128 stands for zero in the data rows.
Here are some numbered points:
"161 128 123 133 123 116 156 149 151 125 134 139 113 116 71 112 66 116 127 150 120 197 163 168 151 78 122 163 158 115 122 111" 0
"117 123 95 143 117 146 138 142 153 117 99 164 106 75 84 113 77 136 116 170 109 192 174 120 149 67 122 153 74 118 91 122" 1
"148 116 130 114 122 112 141 157 139 114 126 141 130 121 81 122 56 109 124 125 141 179 177 174 132 80 115 156 168 132 115 105" 2
"140 146 145 121 146 164 128 97 106 124 103 140 158 108 131 108 143 134 188 100 157 84 94 114 139 166 129 170 113 143 165 132" 3
"122 142 87 141 142 146 132 97 120 102 129 121 95 137 140 100 127 139 119 136 90 91 108 119 148 164 125 104 108 124 133 137" 4
"116 137 120 145 147 143 127 100 118 152 150 162 99 143 118 134 141 154 186 126 160 89 101 126 136 177 116 137 156 121 165 124" 5
"106 104 134 124 161 106 135 97 122 107 141 142 89 110 119 145 130 153 124 128 104 85 100 175 158 165 139 157 166 89 112 138" 6
"129 147 134 118 125 144 146 157 141 124 105 150 160 142 77 119 62 120 179 108 168 185 168 121 94 77 129 150 122 147 170 117" 7
"153 111 115 93 165 124 140 103 120 85 161 144 117 148 126 133 135 107 112 133 115 91 109 153 113 169 119 143 172 131 96 134" 8
"121 144 126 167 111 143 155 148 135 131 129 168 119 63 81 140 79 167 117 191 127 196 172 132 166 75 102 159 81 109 103 97" 9
"143 116 115 104 150 111 149 102 98 152 142 112 131 142 121 131 139 97 125 145 113 97 81 149 115 183 136 106 136 144 128 130" 10
"123 120 138 132 118 166 148 158 142 93 129 105 103 121 78 140 48 155 113 121 93 185 164 124 137 80 137 108 102 72 136 115" 11
"129 159 151 123 143 167 140 86 95 145 115 157 163 145 130 108 143 125 160 131 171 108 101 114 105 173 122 136 144 141 160 116" 12
"128 140 94 112 143 121 129 98 102 142 97 91 114 123 131 105 148 140 132 103 142 92 111 148 145 168 137 126 124 112 133 128" 13
"145 136 128 110 145 139 139 86 107 159 132 103 151 135 121 129 146 98 126 131 139 112 103 142 125 173 137 118 127 138 117 118" 14
"136 140 150 128 129 141 109 108 104 148 106 151 147 139 138 125 114 121 176 122 163 70 102 107 110 177 133 148 134 151 172 161" 15
"146 113 146 120 131 167 125 84 106 148 119 154 154 112 144 139 124 110 150 103 165 89 104 108 132 167 133 167 122 142 150 140" 16
"118 145 160 121 148 162 125 86 120 95 108 115 152 140 129 122 138 114 101 112 81 95 106 112 112 172 128 95 91 151 127 150" 17
"101 116 154 161 159 110 113 96 95 98 133 130 110 135 132 158 133 149 122 131 112 87 113 125 120 167 126 98 141 93 119 133" 18
"107 148 126 111 99 115 88 202 174 141 152 108 84 138 207 142 251 144 147 119 138 137 125 155 140 96 142 109 155 89 120 108" 19
"128 123 165 121 126 161 149 143 135 134 119 155 168 142 82 105 54 128 158 91 166 192 169 111 88 74 116 141 151 158 151 123" 20
"155 134 121 140 132 158 114 90 108 141 118 145 115 128 136 117 128 124 184 109 183 72 97 109 137 179 125 170 132 119 169 137" 21
"143 133 99 143 109 168 146 145 149 100 114 123 130 111 84 105 47 149 111 122 82 187 157 109 173 71 135 118 92 160 125 123" 22
"144 148 121 122 130 99 161 176 157 160 141 113 128 147 64 143 77 93 140 133 127 181 172 155 140 82 165 102 155 154 125 106" 23
"125 164 137 157 114 159 139 146 150 108 92 114 153 94 81 101 62 144 130 120 85 183 155 142 131 71 127 114 97 144 136 100" 24
"118 110 168 175 143 143 130 89 108 114 148 136 109 139 129 147 128 160 121 159 123 93 103 105 136 168 122 117 132 89 124 128" 25
"128 118 120 129 75 135 84 183 163 131 122 167 114 97 225 95 218 140 105 172 121 137 119 113 127 99 107 128 104 128 67 116" 26
"137 110 110 177 66 129 88 197 169 102 108 109 114 122 234 130 232 116 133 159 122 127 112 110 144 99 118 128 93 113 153 133" 27
"110 123 129 152 147 46 114 97 102 192 145 100 143 128 150 135 110 150 81 126 127 84 115 114 130 159 98 90 130 131 110 127" 28
"143 115 122 102 146 129 122 93 103 150 138 101 143 127 120 133 129 116 123 110 123 89 110 130 117 186 141 110 146 156 126 132" 29
"142 107 126 91 132 139 120 85 98 103 115 121 150 125 144 130 124 115 97 112 142 79 113 154 128 170 116 173 136 119 114 147" 30
"142 136 132 112 145 125 127 97 100 109 132 124 152 136 132 144 140 104 115 117 141 94 102 168 99 164 155 158 149 136 114 143" 31
"130 141 139 160 121 61 119 86 106 193 145 103 131 128 146 146 126 150 77 142 132 99 92 103 122 170 93 112 110 110 109 137" 32
"125 145 120 182 58 72 80 189 169 193 120 84 128 106 222 146 235 168 106 145 138 140 126 110 149 97 105 123 84 110 128 115" 33
"134 113 114 92 130 124 155 151 146 146 142 105 134 149 82 132 62 110 112 120 139 195 188 139 137 77 120 112 152 125 121 109" 34
"118 130 137 170 147 111 124 102 104 105 142 118 123 143 130 153 129 145 116 151 123 78 102 109 117 176 115 111 130 118 134 150" 35
"125 146 135 173 89 117 94 191 189 109 100 124 135 138 213 117 240 130 144 168 107 125 117 122 113 96 130 123 101 142 149 147" 36
"144 136 129 119 70 150 80 207 175 91 134 118 152 155 214 143 226 97 91 123 100 116 122 116 106 95 142 103 107 142 124 126" 37
"141 99 135 92 146 118 153 160 128 107 142 151 114 141 56 110 56 116 98 118 107 196 158 168 112 81 118 136 181 140 95 120" 38
"132 101 107 125 89 45 85 191 157 161 140 122 100 149 206 112 232 115 64 116 101 133 123 106 123 100 117 76 132 133 101 138" 39
"126 104 158 96 72 116 84 188 171 147 144 107 95 156 209 148 211 146 106 100 126 128 124 131 120 97 126 109 148 79 123 150" 40
New points follow, each followed by the numbers of its three nearest points above by angle, nearest first.
"123 130 103 93 160 159 130 97 91 81 132 124 130 150 123 108 131 136 93 99 59 94 96 121 119 175 148 68 118 169 114 141" 17 4 29
"139 99 129 98 118 147 144 137 138 151 134 93 165 119 83 137 65 118 104 94 129 201 171 131 121 71 127 123 127 147 127 123" 34 20 2
"112 112 116 138 169 40 135 98 113 171 144 113 132 135 132 129 128 130 76 109 120 82 113 111 151 165 164 86 130 173 100 146" 28 32 29
"136 91 112 84 134 115 144 144 132 141 128 110 122 137 79 126 46 116 121 100 125 189 169 144 109 86 115 111 149 132 129 127" 34 38 2
"118 113 149 153 130 128 154 149 135 91 144 113 105 147 71 142 68 150 119 158 129 202 169 112 118 85 113 100 133 76 129 114" 11 34 0
"126 140 81 184 143 130 143 89 121 107 104 104 106 124 138 113 145 138 148 173 133 89 118 112 169 165 131 145 101 111 153 133" 4 13 35
"136 105 132 130 120 142 148 144 135 109 124 165 153 70 82 134 58 120 98 154 110 187 170 131 103 75 140 143 89 160 75 125" 1 9 22
"101 105 164 108 149 147 115 91 97 144 139 161 113 139 127 158 123 152 159 103 154 92 109 122 131 169 123 140 139 92 145 151" 5 16 21
"127 144 103 137 141 113 131 96 108 126 109 147 93 125 141 97 126 135 135 132 121 86 101 164 144 172 126 172 165 125 111 133" 6 13 8
"128 118 87 131 127 136 154 147 147 114 110 158 110 81 86 115 75 126 112 176 118 185 175 121 144 62 125 147 71 117 93 123" 1 9 22
"118 153 162 122 151 158 140 82 112 148 114 151 155 132 138 118 136 120 160 103 161 97 112 102 101 162 124 141 140 154 156 136" 12 15 3
"123 129 108 132 82 114 74 194 170 121 129 175 111 97 208 111 237 135 112 165 122 129 135 126 132 96 123 124 121 129 65 130" 26 36 27
"144 111 134 92 126 135 157 140 149 142 143 93 155 145 70 131 63 109 112 109 129 201 162 135 97 76 136 104 151 159 115 113" 34 23 38
"147 120 109 114 90 107 79 205 182 94 138 143 97 126 207 121 229 116 137 121 131 127 130 179 138 92 143 160 157 115 120 116" 19 27 40
"132 124 131 101 138 163 139 78 105 100 136 117 125 138 116 123 131 117 79 116 72 85 99 100 144 176 147 96 101 162 113 148" 17 4 29
"114 141 110 109 144 120 132 99 103 144 138 94 114 145 125 120 138 159 149 117 139 90 93 144 121 178 106 112 141 127 136 131" 13 29 10
"98 97 125 146 124 35 152 152 145 175 137 100 135 114 86 141 69 156 85 114 111 189 176 108 132 65 103 104 111 127 110 138" 34 23 11
"122 123 104 112 139 165 130 87 89 90 124 118 150 129 144 132 121 134 79 110 70 83 105 110 151 166 138 102 90 164 121 148" 17 4 29
"138 112 119 99 136 138 130 73 107 149 127 98 155 133 152 141 131 116 120 115 133 88 98 133 116 160 147 136 121 149 137 148" 29 14 30
"127 129 129 98 150 127 114 92 101 145 120 101 165 111 137 128 120 111 136 96 129 92 107 154 132 167 148 121 150 162 130 128" 29 14 31
"129 161 136 184 137 122 130 94 113 92 102 109 146 116 126 110 149 126 152 149 125 83 102 130 108 171 136 125 108 140 149 126" 35 3 17
"127 180 137 114 147 120 129 89 124 99 122 132 159 105 150 112 140 122 143 128 139 92 97 165 117 156 139 173 149 149 107 119" 31 30 3
"143 162 135 131 157 160 141 96 116 122 127 147 148 117 119 106 149 121 198 112 167 92 103 124 122 169 134 156 125 135 173 119" 3 21 12
